In the data rows, 128 means zero.
Some points, each followed by its number:
(118, 91, 125, 118, 137, 135, 117, 155, 126, 114, 125, 90, 162, 138, 142, 151, 130, 121, 144, 123, 120, 129, 114, 131, 125, 151, 139, 133) 0
(131, 130, 104, 144, 129, 159, 124, 126, 115, 154, 124, 116, 118, 112, 94, 153, 109, 121, 155, 138, 117, 128, 126, 151, 142, 138, 122, 156) 1
(144, 124, 142, 100, 138, 169, 115, 122, 125, 122, 177, 143, 114, 110, 141, 115, 109, 158, 135, 172, 135, 116, 115, 119, 119, 102, 197, 139) 2
(70, 95, 153, 110, 155, 109, 137, 139, 148, 128, 136, 135, 171, 123, 131, 134, 142, 65, 87, 131, 147, 144, 110, 138, 128, 129, 157, 97) 3
(167, 138, 147, 115, 147, 185, 96, 108, 114, 131, 139, 144, 134, 114, 137, 127, 113, 102, 168, 143, 127, 121, 120, 117, 158, 119, 90, 158) 4
(120, 131, 162, 128, 90, 158, 117, 147, 124, 186, 90, 147, 129, 122, 102, 154, 123, 147, 154, 102, 129, 141, 152, 124, 152, 98, 119, 155) 5
(132, 93, 122, 116, 127, 111, 126, 108, 135, 178, 100, 108, 149, 106, 85, 59, 134, 131, 149, 178, 103, 114, 149, 173, 206, 120, 145, 134) 6
(125, 141, 115, 140, 129, 114, 138, 123, 122, 107, 149, 121, 125, 135, 131, 144, 132, 128, 118, 126, 110, 132, 138, 117, 111, 128, 134, 111) 7
(142, 129, 129, 115, 138, 122, 90, 146, 152, 121, 135, 128, 114, 121, 146, 134, 133, 101, 121, 122, 121, 125, 131, 145, 122, 171, 109, 129) 8
(136, 130, 117, 189, 94, 194, 121, 85, 145, 129, 141, 130, 80, 120, 127, 126, 114, 135, 169, 119, 103, 83, 159, 117, 101, 117, 124, 117) 9
(169, 168, 114, 113, 104, 109, 118, 101, 96, 119, 144, 133, 122, 139, 109, 148, 161, 158, 134, 82, 117, 168, 118, 142, 119, 160, 156, 118) 10
(94, 69, 141, 148, 108, 123, 149, 105, 218, 136, 87, 138, 124, 75, 86, 73, 182, 95, 131, 78, 95, 139, 76, 90, 155, 137, 95, 172) 11
(140, 147, 115, 114, 118, 118, 129, 101, 133, 132, 129, 125, 105, 128, 128, 125, 107, 123, 141, 118, 147, 130, 131, 140, 174, 130, 154, 124) 12
(139, 138, 132, 134, 138, 105, 139, 132, 108, 125, 154, 118, 137, 137, 133, 108, 131, 144, 106, 144, 126, 111, 137, 130, 101, 136, 141, 112) 13
(131, 152, 108, 139, 106, 73, 139, 160, 91, 101, 142, 102, 149, 155, 166, 139, 136, 128, 74, 125, 149, 132, 149, 129, 54, 129, 167, 102) 14
(136, 125, 130, 128, 117, 117, 126, 129, 140, 129, 121, 128, 110, 133, 133, 128, 130, 140, 138, 125, 115, 139, 131, 120, 133, 123, 132, 121) 15
(129, 116, 105, 109, 148, 119, 122, 129, 106, 149, 104, 172, 128, 103, 94, 114, 116, 131, 142, 145, 145, 149, 79, 151, 108, 141, 143, 113) 16
(174, 109, 130, 151, 104, 121, 117, 106, 124, 147, 104, 139, 115, 85, 97, 110, 131, 123, 116, 142, 90, 114, 142, 159, 147, 132, 85, 154) 17
(86, 131, 113, 109, 159, 73, 111, 168, 125, 104, 141, 129, 136, 165, 130, 137, 135, 142, 92, 163, 167, 134, 112, 161, 125, 117, 171, 94) 18
(104, 94, 146, 142, 139, 129, 132, 128, 135, 126, 132, 130, 162, 150, 146, 127, 138, 111, 123, 106, 138, 138, 125, 129, 126, 141, 142, 106) 19
(169, 148, 141, 105, 172, 187, 121, 87, 122, 97, 119, 140, 94, 117, 144, 107, 85, 126, 177, 132, 124, 116, 103, 100, 165, 163, 96, 164) 20
(115, 120, 152, 82, 131, 119, 124, 102, 142, 134, 121, 136, 126, 135, 141, 150, 119, 128, 137, 106, 138, 122, 106, 114, 108, 120, 118, 134) 21
(153, 113, 101, 128, 116, 135, 140, 116, 157, 137, 141, 112, 98, 151, 101, 89, 137, 127, 110, 124, 141, 116, 111, 162, 147, 178, 115, 92) 22
(133, 150, 144, 153, 139, 138, 121, 139, 107, 119, 155, 150, 143, 83, 145, 132, 113, 122, 120, 114, 136, 133, 146, 119, 120, 110, 104, 136) 23
(138, 127, 152, 131, 133, 125, 120, 126, 125, 142, 120, 109, 133, 137, 113, 113, 122, 119, 124, 143, 122, 122, 148, 153, 148, 128, 144, 130) 24
(111, 113, 127, 138, 121, 129, 127, 118, 114, 128, 132, 115, 163, 148, 131, 157, 140, 136, 122, 112, 118, 123, 132, 125, 109, 143, 143, 116) 25
(126, 68, 170, 32, 78, 138, 160, 101, 179, 90, 94, 81, 155, 221, 135, 144, 159, 186, 66, 158, 204, 153, 8, 82, 123, 122, 144, 137) 26
(85, 130, 96, 156, 157, 118, 149, 123, 145, 103, 108, 131, 108, 157, 122, 133, 179, 139, 125, 144, 106, 127, 114, 100, 133, 125, 136, 127) 27
(131, 127, 128, 136, 129, 132, 134, 129, 121, 133, 125, 135, 134, 115, 126, 115, 128, 123, 125, 120, 126, 133, 132, 130, 117, 133, 113, 129) 28
(132, 127, 102, 136, 110, 124, 109, 117, 134, 113, 119, 122, 127, 122, 110, 155, 129, 144, 139, 140, 139, 121, 147, 141, 120, 118, 156, 124) 29
(119, 118, 146, 132, 147, 177, 83, 153, 149, 136, 82, 143, 141, 84, 112, 158, 87, 132, 197, 121, 142, 128, 99, 130, 187, 109, 154, 191) 30
(83, 122, 93, 127, 126, 103, 187, 103, 133, 97, 132, 93, 85, 128, 158, 141, 136, 173, 116, 62, 157, 128, 131, 127, 176, 88, 157, 89) 31
(110, 122, 118, 126, 152, 128, 120, 130, 125, 121, 141, 114, 142, 163, 129, 138, 115, 116, 118, 109, 164, 121, 111, 131, 123, 112, 133, 131) 32
(147, 82, 110, 110, 130, 20, 105, 104, 127, 33, 154, 105, 80, 224, 153, 34, 239, 188, 38, 112, 171, 159, 161, 191, 73, 132, 210, 100) 33
(111, 111, 116, 100, 95, 91, 153, 143, 142, 134, 117, 136, 140, 106, 97, 151, 143, 147, 126, 140, 89, 120, 110, 111, 86, 163, 148, 136) 34
(119, 129, 146, 106, 135, 145, 127, 127, 125, 140, 146, 137, 113, 114, 136, 116, 111, 125, 147, 108, 146, 132, 123, 117, 140, 109, 142, 150) 35
(120, 139, 152, 126, 104, 133, 141, 121, 115, 129, 122, 142, 115, 112, 114, 110, 138, 152, 99, 134, 102, 139, 128, 133, 115, 88, 102, 127) 36
(139, 71, 117, 161, 137, 145, 187, 147, 132, 102, 74, 168, 136, 22, 117, 139, 121, 152, 192, 145, 70, 144, 107, 72, 144, 232, 134, 162) 37
(91, 156, 110, 147, 131, 110, 151, 124, 145, 132, 141, 144, 78, 131, 118, 121, 132, 134, 121, 87, 156, 119, 148, 100, 120, 89, 133, 111) 38
(105, 85, 130, 133, 132, 158, 152, 102, 159, 108, 112, 140, 150, 142, 150, 169, 108, 115, 146, 126, 126, 136, 116, 117, 134, 104, 121, 121) 39
(104, 130, 121, 149, 126, 125, 146, 119, 101, 131, 136, 132, 109, 124, 117, 132, 139, 153, 102, 127, 105, 121, 130, 148, 122, 136, 104, 123) 40
(123, 95, 100, 130, 142, 132, 144, 114, 184, 67, 118, 87, 132, 172, 113, 151, 129, 132, 101, 96, 198, 87, 130, 100, 123, 113, 143, 116) 41
(155, 136, 129, 134, 122, 127, 125, 127, 99, 118, 122, 122, 129, 113, 130, 153, 112, 144, 140, 131, 91, 127, 153, 122, 106, 147, 135, 126) 42
(87, 134, 169, 120, 137, 102, 127, 146, 107, 128, 188, 84, 173, 141, 159, 164, 121, 121, 69, 150, 118, 112, 135, 135, 128, 133, 91, 83) 43
(126, 129, 139, 126, 105, 121, 94, 116, 143, 140, 118, 149, 132, 115, 147, 134, 135, 113, 125, 117, 126, 130, 129, 129, 102, 115, 119, 125) 44
(174, 123, 152, 89, 164, 141, 98, 105, 146, 112, 106, 175, 131, 127, 120, 119, 107, 124, 145, 113, 137, 120, 128, 140, 128, 112, 103, 146) 45
(151, 118, 122, 101, 87, 159, 115, 88, 157, 147, 132, 122, 81, 149, 115, 115, 137, 133, 125, 118, 137, 97, 115, 163, 132, 100, 115, 142) 46
(118, 136, 142, 120, 142, 121, 170, 128, 108, 113, 124, 112, 141, 130, 155, 108, 133, 127, 138, 122, 113, 139, 108, 111, 147, 113, 134, 143) 47
(119, 145, 146, 157, 118, 138, 117, 136, 153, 122, 133, 149, 126, 150, 177, 155, 138, 148, 118, 135, 140, 135, 112, 129, 141, 133, 129, 125) 48
(134, 113, 151, 92, 175, 144, 150, 116, 98, 99, 186, 125, 161, 149, 174, 133, 121, 144, 132, 104, 130, 149, 133, 100, 126, 85, 123, 134) 49
(113, 141, 109, 123, 159, 116, 112, 161, 107, 127, 134, 146, 118, 92, 106, 133, 143, 140, 144, 116, 109, 137, 119, 124, 153, 147, 122, 138) 50
(123, 132, 134, 109, 145, 98, 140, 117, 132, 137, 136, 129, 116, 125, 119, 123, 126, 167, 119, 161, 84, 124, 119, 127, 131, 144, 166, 137) 51
(149, 142, 106, 116, 145, 121, 113, 130, 145, 143, 112, 136, 135, 116, 111, 123, 137, 121, 137, 105, 141, 124, 106, 144, 141, 133, 125, 137) 52
(129, 131, 101, 113, 118, 130, 126, 98, 138, 117, 154, 148, 80, 138, 146, 142, 121, 192, 135, 147, 99, 132, 134, 152, 129, 107, 132, 131) 53
(180, 127, 115, 133, 125, 157, 117, 130, 153, 136, 113, 96, 102, 131, 110, 131, 118, 114, 168, 142, 135, 111, 116, 117, 179, 161, 126, 157) 54
(103, 106, 166, 104, 141, 116, 140, 118, 107, 107, 139, 133, 144, 119, 137, 127, 135, 124, 122, 109, 108, 128, 116, 101, 142, 94, 94, 130) 55
(106, 123, 150, 128, 135, 110, 181, 128, 88, 102, 129, 152, 118, 85, 117, 113, 140, 120, 92, 133, 67, 136, 125, 111, 97, 139, 75, 111) 56
(143, 135, 115, 119, 148, 131, 120, 118, 132, 126, 135, 120, 92, 134, 133, 131, 117, 126, 140, 135, 138, 129, 145, 156, 132, 119, 117, 128) 57
(159, 103, 120, 102, 53, 146, 163, 107, 110, 147, 128, 102, 123, 145, 127, 123, 107, 141, 110, 106, 165, 113, 122, 128, 136, 115, 138, 120) 58
(119, 124, 135, 120, 128, 103, 145, 96, 166, 109, 123, 150, 122, 138, 130, 114, 132, 159, 124, 137, 104, 140, 145, 131, 121, 92, 107, 132) 59
(149, 166, 121, 126, 151, 152, 112, 144, 108, 131, 121, 168, 138, 104, 87, 122, 144, 93, 184, 81, 121, 110, 115, 149, 166, 144, 42, 154) 60
(129, 142, 122, 147, 103, 107, 140, 142, 100, 126, 155, 127, 154, 127, 152, 135, 135, 157, 105, 137, 110, 128, 150, 124, 91, 120, 167, 94) 61
(153, 109, 108, 94, 134, 114, 116, 131, 112, 123, 136, 130, 161, 117, 106, 134, 153, 153, 100, 129, 151, 126, 138, 128, 118, 116, 111, 118) 62
(162, 121, 144, 110, 117, 104, 134, 123, 119, 118, 149, 114, 130, 123, 133, 146, 120, 120, 115, 134, 146, 127, 140, 130, 114, 117, 129, 128) 63
(125, 145, 122, 111, 146, 101, 86, 98, 107, 129, 116, 148, 103, 106, 125, 123, 121, 141, 153, 108, 109, 128, 115, 140, 150, 122, 152, 145) 64
(117, 123, 129, 133, 124, 137, 158, 136, 120, 117, 111, 131, 129, 143, 116, 116, 133, 130, 134, 106, 101, 136, 122, 103, 128, 139, 100, 119) 65
(164, 154, 177, 126, 143, 130, 125, 131, 100, 126, 153, 134, 114, 94, 143, 124, 96, 158, 118, 139, 64, 83, 135, 113, 138, 181, 125, 171) 66
(119, 115, 125, 127, 128, 132, 139, 130, 123, 137, 109, 125, 141, 111, 121, 143, 120, 112, 149, 146, 126, 126, 125, 126, 137, 141, 125, 134) 67
(51, 75, 148, 137, 145, 74, 185, 186, 126, 109, 220, 34, 166, 174, 196, 222, 80, 122, 80, 189, 101, 115, 157, 85, 123, 127, 34, 96) 68
(98, 118, 86, 103, 136, 91, 151, 85, 137, 106, 93, 128, 94, 128, 81, 112, 121, 124, 145, 123, 138, 138, 142, 121, 153, 82, 167, 100) 69
(129, 149, 96, 137, 117, 143, 96, 134, 148, 149, 111, 138, 132, 142, 127, 140, 151, 147, 137, 113, 132, 152, 109, 115, 121, 141, 140, 127) 70
(127, 120, 111, 155, 114, 144, 115, 161, 140, 158, 95, 153, 109, 102, 129, 139, 123, 154, 104, 127, 121, 146, 118, 145, 94, 147, 147, 154) 71
(115, 141, 118, 78, 123, 120, 125, 138, 172, 143, 138, 137, 120, 116, 139, 129, 131, 131, 115, 108, 115, 144, 122, 151, 129, 116, 92, 116) 72
(111, 107, 104, 107, 114, 144, 124, 137, 140, 146, 135, 145, 130, 124, 128, 143, 119, 128, 134, 128, 165, 150, 112, 140, 117, 103, 123, 134) 73
(103, 148, 126, 136, 160, 98, 132, 124, 134, 115, 136, 157, 109, 128, 131, 113, 142, 135, 120, 97, 130, 138, 130, 134, 130, 115, 135, 114) 74
(100, 146, 120, 118, 134, 96, 145, 147, 100, 126, 133, 112, 136, 128, 133, 129, 132, 130, 124, 136, 114, 138, 113, 121, 124, 132, 123, 124) 75
(149, 138, 124, 162, 129, 133, 103, 113, 135, 122, 123, 138, 128, 161, 168, 106, 144, 151, 125, 163, 126, 112, 138, 124, 142, 101, 135, 146) 76
(149, 131, 153, 142, 133, 133, 119, 122, 142, 118, 112, 148, 138, 126, 121, 112, 148, 120, 117, 129, 124, 127, 119, 150, 131, 137, 112, 135) 77
(132, 118, 151, 139, 124, 174, 143, 152, 127, 144, 122, 166, 121, 77, 93, 106, 124, 124, 161, 117, 116, 139, 116, 157, 148, 141, 107, 159) 78
(136, 129, 155, 124, 140, 124, 115, 121, 137, 142, 117, 120, 135, 131, 141, 91, 133, 130, 118, 111, 119, 115, 105, 143, 138, 137, 124, 126) 79
(90, 148, 84, 161, 116, 98, 124, 144, 104, 106, 130, 103, 135, 162, 110, 142, 175, 104, 155, 135, 102, 125, 132, 111, 143, 136, 116, 106) 80
(100, 122, 112, 117, 142, 138, 126, 155, 117, 114, 145, 89, 157, 151, 151, 127, 162, 133, 128, 97, 134, 151, 126, 104, 158, 154, 144, 109) 81
(143, 125, 139, 169, 111, 98, 124, 108, 149, 118, 97, 114, 119, 115, 104, 134, 145, 77, 116, 120, 142, 131, 146, 152, 114, 125, 119, 121) 82
(95, 117, 156, 128, 110, 111, 132, 105, 154, 141, 119, 117, 119, 125, 109, 121, 105, 117, 113, 131, 128, 144, 129, 120, 100, 141, 105, 147) 83
(148, 128, 77, 126, 136, 147, 149, 171, 85, 131, 171, 76, 149, 170, 136, 195, 92, 184, 107, 154, 180, 149, 123, 117, 120, 176, 194, 148) 84
(120, 125, 126, 126, 132, 110, 174, 151, 141, 132, 72, 139, 111, 123, 122, 92, 178, 128, 115, 104, 123, 123, 135, 106, 141, 141, 98, 129) 85
(139, 145, 113, 148, 104, 43, 152, 177, 73, 88, 127, 92, 161, 167, 132, 145, 149, 108, 69, 116, 143, 116, 130, 121, 31, 147, 174, 86) 86
(115, 137, 81, 151, 143, 155, 84, 145, 155, 177, 156, 91, 97, 178, 143, 171, 127, 126, 159, 170, 99, 147, 56, 150, 160, 205, 96, 145) 87
(120, 165, 146, 173, 120, 115, 87, 141, 137, 139, 114, 117, 137, 122, 185, 170, 133, 95, 112, 168, 116, 135, 154, 99, 99, 115, 125, 142) 88
(114, 138, 113, 114, 108, 120, 161, 143, 147, 106, 102, 124, 92, 147, 130, 129, 135, 64, 146, 92, 191, 95, 158, 100, 125, 111, 110, 135) 89
(124, 117, 109, 152, 112, 214, 110, 141, 139, 162, 105, 180, 146, 110, 131, 123, 133, 129, 134, 137, 126, 167, 113, 114, 128, 150, 135, 123) 90
(114, 92, 133, 109, 130, 148, 101, 74, 140, 128, 138, 162, 165, 136, 147, 135, 137, 146, 122, 160, 134, 145, 109, 123, 105, 114, 144, 133) 91
(127, 136, 78, 158, 82, 147, 157, 147, 174, 138, 120, 85, 101, 135, 140, 126, 133, 137, 159, 105, 122, 130, 136, 119, 160, 121, 161, 143) 92
(97, 127, 120, 168, 122, 132, 159, 141, 127, 113, 144, 150, 127, 97, 113, 118, 111, 123, 144, 123, 105, 150, 161, 128, 132, 82, 129, 145) 93
(142, 131, 134, 97, 157, 137, 156, 156, 75, 105, 128, 192, 90, 103, 98, 60, 111, 116, 132, 131, 121, 128, 133, 146, 114, 133, 77, 140) 94
(141, 126, 130, 120, 122, 117, 107, 132, 190, 148, 122, 134, 133, 111, 151, 145, 135, 128, 116, 147, 129, 173, 131, 127, 118, 87, 103, 157) 95
(100, 133, 149, 174, 129, 100, 108, 124, 159, 114, 117, 123, 147, 136, 149, 125, 145, 101, 101, 122, 115, 140, 139, 65, 122, 119, 112, 114) 96
(143, 200, 158, 160, 137, 161, 118, 149, 116, 140, 135, 118, 73, 148, 131, 81, 129, 99, 138, 99, 115, 102, 133, 141, 194, 124, 83, 142) 97
(107, 117, 191, 93, 127, 139, 153, 110, 121, 146, 153, 137, 130, 111, 129, 158, 105, 135, 140, 115, 143, 126, 120, 152, 105, 114, 72, 157) 98
(114, 106, 117, 114, 136, 121, 103, 106, 145, 104, 116, 113, 139, 130, 134, 132, 127, 102, 131, 124, 139, 100, 118, 130, 130, 130, 124, 118) 99
(82, 111, 126, 151, 100, 167, 117, 148, 137, 137, 130, 157, 102, 91, 101, 138, 108, 73, 165, 142, 143, 153, 113, 125, 150, 95, 117, 147) 100
(115, 148, 97, 145, 133, 89, 159, 174, 141, 147, 145, 123, 124, 125, 120, 123, 152, 144, 123, 90, 127, 119, 144, 135, 113, 136, 84, 105) 101
(107, 148, 107, 172, 151, 118, 123, 131, 171, 94, 139, 130, 163, 180, 143, 106, 114, 114, 162, 154, 144, 143, 111, 103, 147, 125, 168, 124) 102
(154, 131, 110, 107, 162, 121, 121, 118, 111, 103, 124, 130, 123, 114, 130, 103, 123, 130, 127, 105, 142, 120, 142, 139, 141, 111, 139, 138) 103
(137, 86, 172, 131, 139, 142, 112, 84, 111, 162, 99, 132, 117, 109, 140, 127, 118, 115, 159, 134, 90, 142, 152, 153, 181, 85, 113, 161) 104
(110, 104, 133, 105, 121, 130, 120, 182, 156, 181, 128, 123, 159, 194, 128, 103, 193, 97, 117, 138, 133, 144, 42, 119, 140, 158, 78, 125) 105
(121, 134, 131, 95, 159, 127, 135, 146, 103, 125, 126, 132, 149, 118, 134, 123, 126, 129, 127, 134, 113, 145, 126, 106, 105, 113, 119, 138) 106
(119, 134, 133, 134, 109, 123, 137, 98, 88, 86, 115, 106, 162, 154, 140, 127, 106, 138, 117, 122, 103, 118, 140, 130, 117, 142, 158, 82) 107
(86, 69, 170, 162, 117, 131, 191, 158, 129, 143, 109, 132, 204, 136, 106, 99, 144, 111, 148, 176, 95, 106, 103, 99, 149, 169, 125, 105) 108
(149, 109, 110, 125, 121, 116, 127, 147, 124, 120, 134, 116, 136, 99, 100, 135, 131, 120, 127, 125, 130, 122, 142, 135, 107, 109, 120, 130) 109
(124, 137, 162, 127, 131, 128, 157, 128, 114, 94, 144, 113, 155, 124, 163, 111, 131, 106, 116, 104, 137, 139, 147, 118, 154, 95, 118, 115) 110
(155, 149, 147, 109, 125, 107, 133, 143, 132, 142, 134, 140, 123, 107, 167, 122, 134, 127, 109, 143, 140, 128, 132, 119, 123, 91, 143, 137) 111
New points follow, each followed by the numbers of its three nearest points above by angle, nearest first.
(108, 78, 153, 135, 77, 103, 136, 140, 139, 138, 96, 136, 131, 145, 104, 109, 138, 101, 141, 110, 111, 110, 143, 108, 92, 164, 110, 105) 108 83 65
(136, 121, 131, 128, 128, 140, 133, 124, 140, 134, 123, 116, 111, 125, 142, 136, 129, 119, 138, 100, 107, 131, 128, 117, 119, 131, 99, 156) 11 65 20
(127, 132, 130, 126, 136, 124, 155, 132, 105, 113, 132, 159, 129, 125, 113, 115, 118, 113, 139, 131, 131, 126, 118, 140, 133, 128, 100, 135) 94 60 56
(121, 125, 144, 136, 146, 144, 132, 137, 145, 133, 143, 135, 131, 131, 133, 123, 140, 120, 118, 126, 115, 137, 115, 122, 141, 159, 110, 127) 105 87 8
(135, 139, 119, 119, 130, 115, 120, 135, 133, 131, 146, 116, 138, 147, 135, 137, 115, 135, 115, 113, 167, 135, 126, 134, 127, 117, 133, 119) 32 18 84
(124, 135, 114, 140, 139, 108, 119, 124, 114, 99, 105, 154, 153, 127, 126, 131, 149, 139, 120, 140, 104, 151, 133, 127, 100, 113, 138, 101) 61 7 86
(233, 61, 141, 57, 182, 255, 82, 63, 149, 204, 64, 197, 102, 130, 126, 55, 106, 16, 196, 166, 153, 140, 30, 170, 166, 119, 75, 215) 4 45 20
(116, 129, 139, 94, 115, 157, 135, 107, 132, 80, 177, 121, 142, 158, 143, 151, 121, 149, 101, 133, 127, 105, 142, 102, 132, 134, 132, 127) 49 43 68
(149, 122, 137, 94, 125, 103, 124, 117, 111, 116, 92, 115, 136, 142, 113, 127, 99, 106, 144, 114, 151, 130, 132, 146, 120, 138, 103, 119) 45 63 99
(106, 126, 129, 171, 132, 130, 115, 130, 122, 132, 135, 157, 142, 125, 142, 128, 124, 110, 104, 146, 135, 148, 137, 147, 114, 106, 99, 112) 23 88 28
(106, 133, 129, 131, 115, 115, 139, 134, 109, 130, 122, 124, 120, 116, 120, 115, 125, 121, 124, 137, 104, 144, 123, 127, 108, 139, 118, 124) 56 75 40
(84, 129, 127, 129, 133, 113, 108, 145, 132, 163, 120, 112, 151, 119, 109, 152, 122, 143, 78, 177, 129, 131, 143, 135, 118, 156, 149, 135) 18 43 51
(139, 127, 146, 125, 148, 136, 130, 149, 121, 137, 128, 133, 145, 114, 129, 121, 125, 138, 120, 128, 124, 109, 126, 137, 126, 159, 125, 131) 66 79 78
(181, 130, 115, 126, 118, 135, 92, 116, 138, 144, 105, 145, 133, 74, 114, 160, 122, 128, 151, 136, 113, 130, 131, 145, 131, 126, 168, 160) 30 29 1
(142, 149, 168, 103, 147, 133, 124, 107, 124, 102, 127, 146, 166, 136, 131, 104, 110, 160, 131, 133, 126, 121, 121, 139, 149, 142, 161, 107) 107 79 2
(219, 128, 133, 28, 122, 19, 86, 93, 45, 59, 150, 60, 167, 171, 178, 120, 223, 129, 103, 72, 163, 122, 178, 183, 133, 122, 235, 80) 33 63 10
(125, 136, 131, 131, 132, 129, 115, 145, 133, 128, 130, 136, 128, 115, 132, 101, 132, 142, 121, 136, 129, 126, 132, 134, 122, 122, 143, 119) 2 13 111
(112, 122, 111, 149, 130, 140, 111, 143, 133, 163, 131, 124, 115, 144, 113, 138, 123, 141, 122, 142, 114, 143, 110, 128, 126, 180, 115, 139) 87 71 1
(109, 110, 103, 124, 139, 146, 119, 127, 146, 138, 143, 121, 125, 138, 122, 146, 148, 120, 121, 134, 118, 142, 99, 145, 136, 153, 102, 146) 87 105 8
(157, 147, 134, 153, 131, 178, 88, 128, 123, 152, 137, 160, 95, 110, 120, 98, 119, 119, 136, 113, 147, 101, 134, 152, 133, 160, 130, 121) 97 78 9
(109, 110, 109, 124, 146, 114, 155, 124, 138, 101, 117, 136, 95, 101, 106, 108, 155, 121, 120, 134, 142, 131, 144, 127, 142, 90, 117, 122) 69 38 85
(130, 168, 88, 186, 75, 48, 160, 103, 87, 96, 149, 125, 167, 142, 155, 128, 154, 171, 70, 147, 114, 123, 150, 96, 11, 117, 243, 61) 61 14 86
(119, 130, 122, 149, 134, 124, 114, 105, 122, 133, 125, 113, 113, 126, 112, 126, 121, 107, 131, 111, 138, 130, 129, 149, 128, 126, 123, 120) 82 57 1
(167, 103, 150, 151, 131, 162, 102, 171, 107, 178, 80, 174, 138, 97, 93, 82, 125, 106, 126, 123, 170, 136, 116, 167, 90, 166, 48, 138) 28 78 77
(146, 115, 113, 133, 134, 115, 115, 119, 126, 125, 130, 140, 160, 102, 103, 134, 145, 142, 98, 141, 119, 121, 142, 136, 126, 97, 165, 122) 62 29 109
(143, 143, 118, 125, 120, 130, 125, 150, 104, 133, 135, 133, 157, 143, 136, 118, 136, 131, 106, 141, 132, 107, 135, 130, 114, 97, 149, 109) 61 14 13
(87, 97, 139, 133, 164, 106, 145, 130, 119, 148, 115, 119, 116, 119, 79, 121, 119, 113, 116, 152, 107, 134, 88, 145, 164, 107, 98, 150) 6 11 104
(105, 119, 117, 119, 119, 141, 150, 127, 129, 121, 140, 113, 110, 145, 112, 131, 118, 148, 124, 127, 128, 125, 115, 123, 127, 137, 127, 113) 31 22 26
(119, 98, 129, 111, 140, 128, 126, 121, 165, 118, 135, 145, 124, 120, 147, 154, 121, 128, 108, 122, 136, 144, 126, 118, 84, 97, 117, 145) 95 21 73
(132, 129, 134, 125, 130, 111, 128, 117, 139, 123, 97, 138, 125, 129, 106, 123, 136, 117, 134, 124, 107, 141, 125, 124, 122, 133, 130, 136) 11 82 85
(123, 129, 134, 108, 123, 121, 116, 140, 138, 131, 130, 151, 127, 101, 109, 123, 111, 126, 139, 171, 119, 131, 122, 124, 124, 105, 161, 155) 2 51 30
(136, 109, 109, 144, 145, 108, 124, 155, 139, 117, 110, 119, 153, 115, 124, 149, 130, 121, 134, 115, 145, 136, 106, 110, 116, 129, 110, 142) 0 109 52
(163, 105, 158, 137, 113, 214, 132, 151, 122, 185, 130, 150, 115, 57, 113, 105, 116, 143, 175, 105, 102, 139, 128, 166, 147, 124, 96, 173) 78 5 1
(137, 149, 131, 119, 167, 145, 123, 167, 128, 126, 138, 156, 141, 116, 146, 159, 109, 123, 135, 121, 148, 124, 133, 114, 104, 137, 134, 114) 23 106 84
(90, 160, 98, 119, 171, 126, 143, 156, 138, 103, 142, 90, 124, 176, 131, 125, 132, 149, 128, 160, 123, 131, 100, 139, 182, 184, 115, 123) 87 81 75
(165, 154, 118, 109, 158, 175, 133, 169, 69, 108, 114, 147, 120, 133, 102, 94, 148, 156, 149, 119, 73, 103, 105, 161, 105, 161, 132, 116) 94 50 42
(138, 110, 126, 116, 99, 146, 119, 121, 148, 130, 121, 127, 109, 134, 126, 117, 112, 134, 150, 130, 153, 110, 116, 149, 136, 107, 131, 138) 46 58 73
(110, 117, 117, 130, 150, 130, 121, 116, 143, 132, 127, 124, 134, 133, 112, 125, 131, 112, 153, 123, 126, 138, 117, 135, 122, 106, 120, 141) 100 11 39
(140, 124, 132, 118, 148, 171, 123, 123, 116, 93, 116, 131, 124, 145, 106, 129, 119, 163, 135, 143, 111, 132, 116, 132, 137, 147, 129, 115) 20 107 53
(113, 128, 127, 92, 149, 121, 139, 124, 125, 141, 153, 149, 121, 109, 116, 121, 104, 149, 120, 128, 129, 136, 110, 141, 108, 134, 57, 121) 98 72 94
(127, 139, 141, 104, 138, 132, 142, 134, 126, 125, 143, 111, 122, 145, 127, 121, 114, 129, 140, 116, 142, 105, 118, 102, 121, 136, 125, 126) 21 35 49
(125, 108, 139, 119, 112, 116, 133, 113, 130, 143, 140, 124, 135, 105, 122, 130, 129, 131, 119, 122, 115, 128, 130, 135, 123, 127, 104, 130) 98 17 83
(79, 100, 102, 147, 131, 119, 132, 139, 131, 161, 124, 96, 127, 127, 129, 142, 130, 149, 111, 178, 127, 153, 141, 125, 138, 127, 108, 145) 68 87 40
(119, 133, 124, 150, 132, 100, 93, 99, 102, 128, 144, 100, 121, 157, 109, 140, 99, 146, 115, 133, 116, 103, 170, 154, 120, 132, 153, 88) 107 13 29
(112, 129, 127, 144, 151, 119, 147, 127, 118, 134, 136, 106, 105, 151, 124, 108, 148, 118, 113, 115, 125, 109, 124, 134, 138, 117, 111, 139) 97 40 27
(100, 127, 144, 135, 128, 118, 118, 114, 127, 140, 144, 136, 148, 126, 145, 125, 132, 117, 115, 133, 110, 140, 123, 117, 128, 121, 127, 123) 96 3 43
(135, 136, 164, 110, 147, 123, 170, 128, 142, 114, 119, 150, 114, 132, 147, 100, 144, 112, 136, 92, 130, 132, 130, 109, 111, 124, 101, 133) 85 65 110
(127, 128, 146, 145, 116, 148, 117, 125, 145, 136, 142, 104, 116, 142, 131, 124, 117, 124, 128, 117, 145, 113, 126, 148, 150, 138, 123, 132) 97 46 54
(144, 135, 118, 131, 80, 134, 155, 121, 124, 143, 145, 148, 102, 111, 113, 110, 123, 166, 98, 137, 121, 123, 148, 127, 107, 106, 125, 142) 36 53 58
(113, 136, 120, 144, 129, 121, 115, 127, 133, 153, 126, 124, 130, 144, 129, 128, 127, 132, 131, 115, 125, 119, 118, 128, 130, 144, 125, 128) 87 70 105
